0: <2 8 6 7 6 9 6 5 5 4 6 2 3 2 1 5 3 8 5 4 5 1 4 2 5 6 5 5 7 6 2 0 3 4 8 7>
1: <2 6 5 8 6 5 5 5 4 3 4 4 4 2 2 5 4 6 4 4 4 4 2 2 3 5 3 4 5 6 3 2 3 4 6 7>
2: <4 3 3 5 4 5 5 5 4 3 5 4 4 4 3 5 5 4 4 4 4 5 4 3 4 5 5 4 3 6 4 4 4 5 5 6>
3: <4 1 1 6 6 4 6 4 4 7 5 1 6 5 2 7 4 3 5 3 1 3 3 2 2 5 4 5 5 8 2 4 3 6 5 4>
4: <3 3 2 6 5 4 6 5 4 6 6 2 4 4 4 4 3 4 6 5 4 4 3 3 4 6 5 6 4 8 3 5 4 6 5 5>
5: <3 4 3 5 4 5 5 5 5 5 5 5 4 4 5 4 4 4 4 5 5 4 4 4 5 5 6 5 3 7 4 5 5 6 6 5>
6: <3 5 5 5 4 4 5 5 7 6 7 6 4 4 5 5 5 5 3 5 5 4 4 4 5 5 6 5 3 6 5 4 7 5 5 5>
7: <3 5 5 5 4 5 5 4 5 6 6 5 4 4 5 4 5 5 3 4 4 5 4 4 4 6 5 4 3 6 4 6 6 5 5 5>
8: <0 7 9 5 4 5 6 5 6 8 6 4 3 3 6 3 5 5 3 2 3 3 3 3 3 8 6 3 6 8 2 8 6 4 5 5>
9: <2 6 6 4 4 6 5 5 4 6 5 6 3 3 5 2 4 5 4 4 3 5 3 4 4 6 7 4 5 6 4 6 5 5 4 6>
10: <3 5 5 4 4 5 5 5 4 5 5 6 3 3 5 3 5 5 4 5 4 4 4 4 5 5 6 4 4 5 4 5 4 5 5 5>
11: <2 6 6 3 2 4 8 6 2 5 5 5 4 2 6 4 4 9 5 4 3 0 2 1 3 5 6 3 7 4 3 3 4 4 1 4>
12: <3 5 5 5 4 5 5 5 6 5 5 6 4 3 4 6 6 5 5 5 4 4 4 5 6 6 5 4 5 5 5 4 6 5 4 6>
13: <5 5 5 5 5 5 5 5 4 7 5 5 5 3 4 5 5 5 3 5 4 4 4 5 5 5 5 4 5 4 5 5 5 5 4 5>
14: <5 4 3 6 5 5 5 5 5 4 5 5 5 5 3 8 5 7 5 4 4 3 4 4 5 6 3 7 5 4 4 4 5 3 4 5>
15: <5 5 5 5 4 5 5 5 5 5 5 6 4 3 3 5 5 5 5 5 5 4 4 4 5 5 5 5 4 4 4 4 4 5 4 4>
16: <4 5 5 4 4 4 4 4 4 4 4 5 4 3 4 4 5 5 4 5 5 5 4 4 5 5 5 4 4 5 4 4 4 5 4 5>
17: <5 6 5 5 5 5 6 4 4 5 5 4 5 4 3 5 5 6 6 5 4 5 4 3 6 5 4 5 4 4 5 4 4 5 4 3>
18: <5 4 5 5 4 5 4 5 3 4 5 5 4 3 4 4 5 5 5 5 4 5 4 4 6 6 5 5 3 3 3 5 5 5 5 5>
19: <5 4 5 6 5 4 4 4 3 4 5 5 4 4 4 5 4 5 6 5 4 4 5 5 6 6 4 5 4 3 4 4 4 5 5 5>
20: <6 3 5 6 5 4 5 4 3 4 4 5 5 4 3 4 3 3 5 5 4 5 5 5 6 5 4 5 4 3 3 5 4 6 5 4>
21: <7 5 7 6 5 3 5 3 1 4 3 6 4 4 4 6 4 4 5 4 4 4 4 6 5 5 4 4 4 2 3 5 4 4 3 2>
22: <5 5 9 7 6 3 5 2 0 2 4 7 4 2 4 7 4 1 7 4 4 3 4 5 7 3 4 3 3 0 2 3 5 3 1 1>
23: <6 4 7 7 7 4 4 4 2 1 2 5 4 4 2 4 4 3 4 6 4 4 5 4 5 4 5 5 4 2 3 3 4 4 3 2>
24: <6 5 8 5 6 6 5 4 3 2 2 6 5 3 3 4 3 3 6 4 3 6 5 5 4 4 6 6 5 3 5 3 4 4 4 3>
25: <4 4 2 2 2 1 5 5 6 5 9 7 7 7 7 4 6 5 3 3 7 3 7 6 5 6 7 4 5 5 3 5 5 1 4 3>
26: <2 3 2 2 1 2 1 4 8 5 9 7 9 9 8 6 4 8 5 4 8 1 3 8 3 2 9 4 5 5 0 4 3 0 6 5>
27: <3 2 2 2 1 4 3 3 7 4 6 6 8 8 8 2 4 4 6 5 5 5 5 6 5 5 7 5 6 5 5 4 3 4 5 8>
28: <3 1 0 0 1 0 1 1 9 9 9 8 9 9 9 7 4 9 3 5 7 0 7 3 5 4 9 4 4 5 2 1 7 1 4 6>
29: <4 4 1 5 0 0 1 3 9 9 9 9 9 8 9 5 5 8 3 3 7 0 4 3 6 5 5 1 6 5 2 2 9 2 5 5>
30: <4 6 5 5 5 5 4 5 4 5 6 5 3 4 7 4 5 6 5 4 5 2 4 4 3 3 5 6 4 8 3 6 5 7 5 6>
31: <1 9 6 9 7 5 3 5 6 8 6 8 3 4 6 2 2 9 1 2 3 0 2 1 1 3 7 9 5 4 3 4 4 4 2 4>
32: <4 7 6 5 5 4 3 3 5 6 5 7 3 3 5 3 4 4 3 5 5 3 4 5 4 5 6 5 4 5 4 5 4 5 5 6>

<6 3 3 6 4 3 6 6 4 5 5 6 5 7 5 5 3 1 7 5 4 6 6 4 5 4 4 8 7 4 7 5 4 5 5 2> 20
<6 5 5 4 5 1 5 5 5 7 7 1 7 8 7 4 3 7 6 4 3 5 4 5 6 4 5 4 5 6 9 4 3 6 5 3> 17
<4 5 4 6 6 2 5 3 3 3 6 0 7 5 4 7 3 8 4 5 3 3 4 2 4 2 0 5 6 4 2 1 3 8 5 3> 17
<7 4 2 5 5 5 4 3 3 4 4 3 6 5 3 5 5 2 3 5 5 4 5 5 5 5 4 4 5 3 4 3 3 5 4 2> 20
<5 4 4 4 4 5 4 4 5 4 4 5 4 4 4 4 5 3 3 5 5 5 5 5 5 5 5 5 4 4 5 5 4 5 4 4> 16
<5 4 6 5 5 4 5 4 4 5 4 2 2 2 5 4 3 4 5 5 5 5 5 4 4 5 4 5 4 5 5 3 4 6 5 5> 16
<6 3 3 5 3 4 5 6 4 4 5 7 5 5 5 4 3 2 5 5 4 5 6 4 5 5 4 7 6 4 6 6 4 5 4 3> 20
<3 4 6 2 1 4 2 5 6 6 0 5 4 3 6 5 3 4 5 3 3 4 5 4 2 3 5 3 4 9 5 3 4 6 9 3> 5
<6 3 1 5 7 4 6 6 5 4 4 5 4 4 2 3 4 2 5 6 4 6 4 6 7 6 5 5 5 5 4 3 5 3 4 5> 20
<6 2 0 6 4 4 8 5 3 4 6 2 4 4 5 3 0 2 7 7 5 5 3 3 5 5 2 7 6 7 5 5 5 5 4 4> 4
<6 5 3 4 5 6 5 3 4 4 4 5 4 5 3 5 5 3 5 5 4 6 5 4 4 4 4 5 3 5 5 5 5 4 6 5> 2
<4 3 4 5 4 4 4 4 4 3 4 4 3 3 5 4 5 4 5 5 5 5 5 4 5 6 5 5 4 5 5 6 3 7 5 6> 16
<5 3 2 5 4 3 6 5 5 6 5 6 5 4 4 3 4 3 5 5 5 6 5 5 6 6 6 5 4 5 6 5 5 5 4 4> 5
<3 7 5 7 6 4 6 3 2 3 4 0 5 5 3 5 4 6 5 3 4 6 4 2 5 3 1 6 5 4 3 2 2 6 4 3> 17
<4 3 3 4 4 4 5 5 5 4 5 5 4 3 5 4 4 3 5 5 5 5 5 4 5 5 5 6 4 6 5 5 5 6 5 5> 5
<9 9 0 9 8 2 9 8 9 4 0 0 9 6 4 9 9 9 8 8 5 7 0 2 9 0 5 0 4 2 7 8 4 2 1 1> 17
<5 3 4 5 4 4 6 6 5 5 4 7 5 5 4 4 3 1 6 5 5 6 6 4 5 5 5 6 6 4 6 5 5 5 3 3> 20
<0 2 9 1 8 4 4 1 0 4 4 0 3 9 6 8 6 5 4 2 4 5 3 6 1 0 2 3 5 2 5 3 8 6 5 2> 21
<7 6 5 6 5 6 2 5 3 7 6 6 5 5 3 5 5 6 3 5 4 4 4 4 5 4 5 6 5 4 5 4 5 5 4 4> 13
<6 3 4 5 4 5 4 5 5 3 3 6 4 3 3 4 4 2 5 5 4 7 6 5 6 5 5 5 4 4 5 6 4 5 4 4> 20
<5 4 3 5 4 4 6 5 5 4 3 6 4 4 4 4 4 1 5 5 4 6 6 5 5 5 5 6 4 4 5 5 5 5 4 4> 20
<0 3 9 1 5 5 3 3 3 3 2 3 6 5 4 5 5 6 2 1 4 5 5 4 0 2 3 5 4 2 6 5 7 5 4 5> 16
<0 6 9 0 2 3 4 3 0 2 0 2 9 7 7 7 4 6 0 0 5 5 6 7 0 0 2 2 6 0 9 6 6 5 2 8> 16
<5 5 5 5 4 5 3 6 6 4 5 6 3 3 3 4 4 4 5 4 5 6 5 5 6 6 6 5 5 4 5 4 3 5 5 4> 15
<7 5 2 6 4 8 5 5 3 6 4 6 3 2 3 6 3 6 2 4 2 4 4 4 4 2 2 4 3 4 5 4 5 7 5 6> 13
<4 5 7 4 9 5 5 3 7 5 0 0 9 4 9 9 7 4 3 5 3 4 0 0 5 1 6 4 0 0 4 5 0 4 3 4> 17
<5 5 7 5 7 4 3 4 5 5 3 4 2 3 4 6 5 2 3 6 4 4 3 3 3 4 1 5 4 4 4 5 5 4 4 6> 16
